Each path below is one point turned by a fixed rotation once a step. After each direction that follows a path, write how fast that rotation turns it, in degrees each step (0 if it stays still).
Each turn is a multiple of 5 degrees from 10 to 175, or 0.
Each row of a path follows its step; steps can be skipped.
Rotation 1:
step 0: [  6.3  -4.7  15.6 -14.0  11.6   2.0 -18.9  11.1  -5.9  20.5   4.6  -2.6
  -8.4   5.8  -8.9  34.9  -0.1 -13.5  -0.4   1.2   5.8  15.6  23.4  11.3
 -33.4 -27.1 -14.7  11.7  -2.0  -3.0   0.0  -2.4   0.4   1.0 -11.2 -39.7
   4.0  12.2 -42.0  -8.8   2.5 -28.1   9.9 -10.8  27.5 -23.8  14.8 -34.0
   6.3 -18.8   8.7 -18.0   9.9 -12.5   3.6 -11.2  -1.1  -0.9   3.9  18.8
  -3.9  10.1  24.7  -9.5  17.6  24.7   4.9  -2.9  17.2  -6.9  27.7  42.6
   8.5 -10.0]
step 1: [-21.6  23.9 -10.8  -0.3 -21.6 -10.7   0.5   4.4 -12.7   3.2 -32.2  -6.3
   2.2 -14.6 -13.9   3.8  21.8   0.0   8.7 -20.0 -26.2   4.8   5.0   7.3
  -6.3  -5.8  12.7  -9.6   7.2 -36.8  17.6 -20.3  15.9  -0.5  40.9 -14.5
   3.9  -8.3 -17.2   7.6 -20.7  -7.9 -35.8  -0.8 -22.0  27.7 -21.3  -6.7
  13.1  -5.5  15.9   0.6  14.8 -36.1 -19.7 -16.2   0.5   7.5  14.0 -14.6
   3.0  21.9  19.4  16.2 -19.0  24.3 -14.1   1.7  -8.7   4.1 -20.2 -14.5
  -2.7  12.1]
step 4: [  1.7  -7.4 -13.3   5.4 -13.0 -25.1  29.9 -15.0 -18.7 -54.1 -12.1 -23.2
  10.1  -4.1 -22.5 -21.5  -9.2   5.9  11.1  17.2   7.2  10.4   8.5   4.8
 -11.7 -30.6  15.2  13.3 -19.3  -5.0  -7.1  -6.4   3.3   6.9  21.2   6.6
   1.6 -17.3  -3.0   8.6  -1.2  15.6  23.3 -14.2  12.6   1.5  28.4  12.8
 -24.0   4.8   0.5 -44.0  16.4  12.2 -43.6 -10.4   3.4  13.5  -9.1  12.0
 -18.4   3.9 -14.1 -15.6  15.2 -14.5 -10.9  -1.7 -11.7  -7.5   4.0   2.7
   2.6 -15.2]
step 5: [-20.1 -19.2  33.6  -7.3   1.0  -8.6  -7.1 -37.2 -35.3 -17.1  16.5  -2.5
 -25.9 -18.8   2.1  15.9  17.1 -17.0 -32.4   0.6  10.9 -12.2  15.4   5.1
   0.0  16.7 -14.2  23.4  -9.5  18.1  10.6 -28.6  13.6  -9.4 -15.5  -3.0
 -21.3   6.3 -14.4 -23.3  -2.0 -17.8  -0.5  15.0 -19.0   1.9 -20.4  -2.9
 -28.3  -7.9 -11.5 -10.9   0.2   0.4  -8.1  33.0  16.3   7.6  30.3  10.2
   8.5  -0.7  15.2   0.1  10.6   6.2  -2.2 -10.8   9.8  34.4  21.0  14.1
  -0.1  -6.5]
step 7: [ 15.5   7.3 -19.0  -9.0  45.5 -10.4   9.5   3.7  20.5 -26.5  30.5   0.8
   5.6  29.5  13.8 -25.0 -25.3 -10.8   6.9   0.6 -14.6   1.0  20.0  11.6
  14.2   5.2   9.1 -14.1  -6.4  13.7  12.3  15.6 -19.7  13.1   3.8   9.9
  -3.5  -9.8  21.2  24.0  33.2  -9.2   4.4  -3.8 -12.4 -15.6   7.6  -4.1
  23.2  25.5  -3.9   3.6 -35.7  21.7   9.1  -5.0  22.5 -15.8  12.8 -29.4
  -7.6  -8.9  -6.7   6.3   6.3   1.1   4.8  44.6  -8.1  -3.7   5.0  11.8
  10.7   3.8]
step 11: [ 12.0 -16.2 -19.8 -14.9 -11.6 -26.2 -24.4  15.0  27.8 -18.8  10.5  19.3
  -1.6  15.3 -16.9  11.9  41.0   9.6  34.8 -15.0   1.9   9.4  -4.7  12.7
  15.5  -0.7   1.0  -7.3   5.4   8.6  -2.7   7.3  -2.2 -21.6 -19.5  15.5
  33.5  12.5   4.9   7.9 -19.9  -1.5   2.0 -17.2  19.9  -3.6 -19.3   2.9
  14.8  24.4   6.2  26.6   0.6  -4.4  42.7 -10.4 -17.0   0.0 -27.6  -2.1
  -5.3   9.6   4.8   1.2  18.6  -5.1 -19.2 -25.7  -4.5 -17.2  13.0 -24.1
 -10.6  10.1]
step 13: [-10.9 -13.6 -14.1  -3.7 -11.4  22.2  35.2 -16.5  -8.3  -4.1 -13.5  -0.2
   1.6  -0.2   0.4   2.3  -0.1  -2.8 -26.2   1.1 -11.5   8.7  -6.4 -13.6
  18.8 -10.7  -1.2  10.0 -11.6  15.5 -14.3 -32.7  14.2  19.2  -9.3  -2.2
  19.5  41.9 -10.1 -23.2 -18.9  15.4  21.2  11.6  -5.2  -8.7  14.0  18.9
 -30.3 -41.5  -7.2 -23.1   6.1  -9.2 -10.1  24.3  -2.6  -9.7  -7.6  -5.0
 -18.8   7.5  -2.3   6.8 -17.6 -36.2  19.5 -16.1   1.1   0.5 -10.2  15.1
  33.2 -18.1]
step 14: [-33.4   9.3  50.3   0.4 -13.7 -16.4   2.7   0.7  18.4   1.4 -11.1  31.1
 -16.7  -2.0 -17.9  14.3  18.4  -5.3 -19.0  10.5  -8.1  -1.4 -18.6 -15.7
  20.8  26.5 -15.3 -11.0  -8.3  16.6 -11.1  -2.3 -14.9 -22.1  32.0   1.0
 -17.3 -18.6  -3.3  20.9   0.4 -22.8  17.8  14.8   2.1   1.7  -7.0  -5.7
 -17.7   4.3 -22.2  -7.5 -23.3   1.4  -5.9  22.5  11.2  12.5  11.6  31.6
 -20.5  -8.9  -4.4 -14.4  -6.1  -5.3 -14.2 -22.2   3.2 -20.4 -20.0  -1.2
 -25.9  13.9]
step 15: [ -6.9   3.1  12.9  -1.0   4.4  10.4   4.7   3.1   2.7 -24.8  -9.6 -16.5
  -3.3  20.3   9.4 -29.2   1.8  19.1  20.3  23.9  -7.7 -19.9 -22.6   3.4
  13.6   9.6  21.0   2.5 -25.3  15.9 -16.3  17.2  -3.2   7.8  -2.0   0.0
 -16.4 -27.3   8.4 -18.3  18.4  12.5 -34.6   9.6  -9.7 -10.8   2.7 -21.6
   8.5  21.0  12.9  35.0  15.2   9.8  13.5  17.1  20.5  19.3  13.5  12.1
  18.1  -1.2 -28.9  -8.7  22.0  28.4  15.5   5.4  19.2  -1.0  12.6 -14.8
  35.1  16.6]
step 16: [ 21.3  14.3   0.0 -22.2  29.9 -23.0   5.8   6.2 -13.7  12.3  24.6  13.3
 -16.5  18.4  27.1  -1.7 -15.2   0.7  12.9 -17.6  32.4  11.6  14.5   5.2
   0.9 -20.9  12.7  -8.1  -8.1  34.2  -0.9  19.6 -25.9 -21.2  -2.1  -2.9
 -13.1  25.3  -8.7  -4.4 -12.8 -17.3   9.9 -24.6  -8.6  -7.8   1.5   3.7
   1.5  11.4  32.6  -2.3 -10.3 -33.4  24.9 -14.3 -13.1  -8.8 -18.5   2.7
  -5.8   9.6  -5.8   0.5  -7.7  -9.3   9.1   2.1 -20.6  19.8  26.7  -2.5
  40.4  -8.1]
step 20: [ 12.6 -16.2 -39.5  12.4   4.0  20.4 -13.6  -9.5  14.5 -18.7  -7.8 -26.2
  24.2  -8.4  15.0  -5.9  21.8  17.1  30.5   1.5  25.4  -4.1   0.4   0.5
 -37.7   0.0   1.5   8.0 -22.3 -23.2 -11.4   0.5  10.7   5.1   2.8  28.3
 -11.8  12.3  -1.4  -2.3  28.1   0.8   0.5 -23.4  20.5 -19.9  -5.3   4.5
   7.4  30.0  -4.7   0.9  20.8  20.9  11.3   5.7  -6.3   8.3 -28.3  30.5
  21.5 -21.4   3.5  -9.8   4.2 -13.3 -19.8   7.0   0.1 -13.0  23.5  -9.7
  19.3  16.1]
Directions:
[-6.5 -2.3  0.2  1.8 -0.4  5.7  2.0  2.9  3.3  1.0 -4.7  5.6 -3.9  2.3
  2.6 -3.4  0.9 -7.6 -1.4 -2.3  1.6 -4.2 -3.7  3.4  4.3 -2.2 -9.4  1.2
  7.6 -2.1  5.5 -3.3  3.2  0.1 -3.4  1.9 -3.3 -3.3  6.1 -1.6 -3.0 -7.4
 -3.6  4.9  0.5  0.5 -1.8  5.3 -3.7 -5.9  1.8  0.7 -6.4  3.7 -0.7 -1.2
  1.7  0.2  4.0  0.3 -1.2 -5.3  0.2  0.2 -4.4  3.9 -3.5 -4.8 -1.0 -3.1
 -8.3 -6.2  3.1 -3.2]  90
[-1.9 -2.0  2.8 -1.5 -4.6  2.2  5.7 -3.8  4.5  3.1  3.8  1.7  8.0  5.6
  0.9  0.4 -3.5  0.0 -0.8  0.6  1.7 -6.8  4.1 -1.7  1.4  0.2  2.0 -4.0
 -6.9  3.0  4.5  4.1  3.5  0.0 -2.0  5.1  3.3 -0.3 -5.0 -5.0  6.9 -7.7
  1.7  1.0 -1.0  1.5  0.9 -1.3  1.8 -5.7 -6.8 -1.9 -1.0  5.5 -3.1 -3.5
  2.2  6.9  0.1  0.9  2.1 -3.4  3.2 -0.7  3.9  8.4 -2.1  7.7  2.3 -0.9
  5.4 -1.6 -6.0 -3.9]  145
[-3.7 -1.0  2.5 -5.0 -4.5 -6.1 -3.0  6.4 -3.5  3.6 -6.5 -2.4 -5.3  3.0
  0.9  0.0  2.9 -4.5  3.5  2.7  2.8  3.2 -0.5  4.2 -7.4 -4.0  3.9 -1.6
  2.9  2.7 -0.9  2.5  0.7  1.0  3.2  3.0 -4.8 -2.1 -6.2 -5.3  1.6  0.6
  1.2 -4.0  3.5 -4.6  2.1  5.5 -7.5  5.0 -1.8 -1.1  0.5  6.2  0.2  4.3
  5.0  3.5  4.1  2.1 10.4 -1.2  2.4 -4.8  3.0  1.8  1.9 -4.9  0.9  3.6
  4.8 -4.5  0.3  3.0]  70
[ 0.0 -3.8 -0.5  0.0  5.2  2.7  2.0 -2.5 -3.6 -1.7  0.3  0.1  4.0  1.1
 -3.1 -1.8  2.8 -5.8  2.7  0.7 -0.9  2.7 -1.7 -6.3  1.2  1.0  8.5  0.2
  6.2  5.9 -1.1  0.9  1.0  9.0 -8.4  0.4  1.7 -0.4  6.2 -8.8  6.0 -0.8
  3.7  0.7 -1.0 -2.6 -7.1 -1.9  2.2  1.2  6.6 -6.5  1.8 -0.4  0.2  1.8
 -2.4  2.4  3.4  0.2 -1.4 -3.9  3.2 -2.4  2.1  3.7  3.3 -1.3 -4.5  8.3
 -5.7  7.1  2.8  2.8]  135
[ 0.6 -4.7  1.4  2.8  6.3 -5.4 -4.0  3.6 -1.4  1.5  2.7 -2.9 -4.8  0.9
  2.2 -0.4  5.1  6.7 -4.0  1.3  3.4 -2.9 -1.4  2.4 -0.4 -1.5  1.1 -0.5
  2.9  7.1  1.6  0.6  4.2  4.2 -5.4 -2.1  3.0  6.8 -9.6 -4.2  1.4 -0.2
  1.1  7.8 -2.7 -6.2 -4.5  0.6 -0.2 -5.8 -0.2  7.3  5.6  3.7 -5.5 -0.6
 -1.1 -9.0 -0.1  5.4  1.4  3.1 -0.9  5.2 -2.6  0.8 -0.1  3.4  0.4 -6.0
 -1.7  0.0  3.9 -1.1]  140
[ -0.7   7.8  -1.8  -4.1   2.8   2.6  -1.7  -1.9  -1.8   2.9   5.0  -1.5
  -1.5  -6.5  -2.7   2.7   5.1  -0.7  -2.1  -1.0  -5.0  -4.4 -10.3  -1.1
   1.8   2.0  -1.4   1.5  -6.5   0.4   4.4  -0.8  -1.0  -2.1   4.1   0.5
   0.8  -4.6  -3.0  -5.5  -4.5   0.0   3.3   0.9   5.3  -3.4  -0.5   7.4
  -4.9  -1.3   4.4  -5.5   7.9   6.1   0.8  -6.0   2.9  -2.6   0.4  -7.4
  -3.9   1.1   0.7  -4.8  -6.5   5.3  -1.1   1.9   1.2   0.1   2.9   6.0
  -0.4   1.4]  85
[ -0.6   1.5  -5.4   0.9   2.1 -10.1   0.9  -2.9  -5.0   0.4   1.0  -0.9
   5.7   3.9   5.1  -1.5  -2.7   4.2  -0.7   6.0  -5.4   1.5  -3.4  -3.5
   2.0  -3.9  -5.7  -4.6   2.9   0.9   1.3  -0.8   2.1   1.3   0.3  10.5
  -5.3   6.0   2.5   0.5  -1.5   3.2  -1.7  -3.1  -2.8   4.7   3.1  -3.9
  -2.2  -5.5   0.7  -2.7   2.2   2.1   6.7   3.6  -1.3  -3.1  12.8  -3.1
  -1.2   5.1  -1.9  -2.4   1.0   2.5  -3.3  -0.7  -0.7   0.1   2.4   0.9
   2.3  -5.6]  130
[ 4.3 -2.4 -4.5 -3.5 -2.5  5.0 -0.3  2.6  7.8  3.7  2.8 -3.0 -2.0  1.5
  1.9 -3.7  1.0 -2.8  2.5  1.6 -4.7  5.8  7.4 -2.4  2.7 -3.3 11.3 -0.8
 -0.4  3.6  4.0 -1.1  6.0 -4.6  5.3 -3.4 -0.8 -1.4  0.1 -0.8  1.2 -0.7
 -0.2 -1.6  2.0  7.1 -5.3 -0.8 -4.7 -3.5  4.1  7.0 -4.8  5.2  2.8 -1.7
  1.4 -8.0  5.1 -3.7 -2.2  3.5  5.2  4.5 -3.9 -5.0  0.1 -1.3  1.4  3.2
  0.4  0.9 -4.0 -1.5]  70
